(in the rows, 128 means zero)
One turn moves every row onto another: examples first, then more rows asked
k382: [112 137  99 138 134 127 164 134 175 117 125 132 158 132 113 113]
k397: [118 142 141 150 131 136 117  94 123 122  95 135 110 175 122 105]
k477: [ 88 115 121 136 147 130 126 102 109 123 114 123 102  96 116 108]
k828: [118 124 136 137 130 131 127 138 198 148 159 121 141 111 127 128]
k924: [141 124 107 148 116 142 160 128 103 172 128 153 100 114 114 117]
k808: [107 102 125 140 136 134 104 123 102 114 103 125  98 116 126  95]
k655: [120 130 139 134 122 132 130 141 157 137 110 129 174 177 116 125]
k345: [113 154 144 143 139 142 137 102 130 147  95 117  90  96 130 130]
k139: [107  95 135 136 121 127 110 125 100 141 154 124 101  91 120 111]
k189: [121 127 136 150 118 130 135  96 117 180 166 156 111 149 100 120]
k429: [107  86 112 139 138 136 117 122 106 156 138 151  92 107 109 109]
k97: [117 125 162 132 113 130 119 140 165 159 145 118 170 151 119 138]
k560: [136 122 155 147  93 125 116 113 104 165 171 139 115 152 120 115]
k136: [137 136 143 145 131 151 115 128 124 141  81 126  82 124 142 115]
k342: [103 144 142 130 128 126 146 119 161 139 122 119 179 152 108 137]
k388: [100 161 154 145 130 126 125  76 122 119 111 113 117 145 120 116]
k46: [142 132 135 144  91 131 146 134  95 157 140 122 105 100 128 121]
k797: [129 113 125 141 135 142 117 153 199 153 143 142 132 135 128 119]
k64: [126 132 112 136 115 122 144 151 170 102 130 118 158 137 131 108]
k264: [114 122 138 136 134 137 131 130 173 175 134 144 163 162 105 140]

k388 moves to k560
k342 moves to k97
k382 moves to k828
And these:
k808 moves to k429
k46 moves to k136

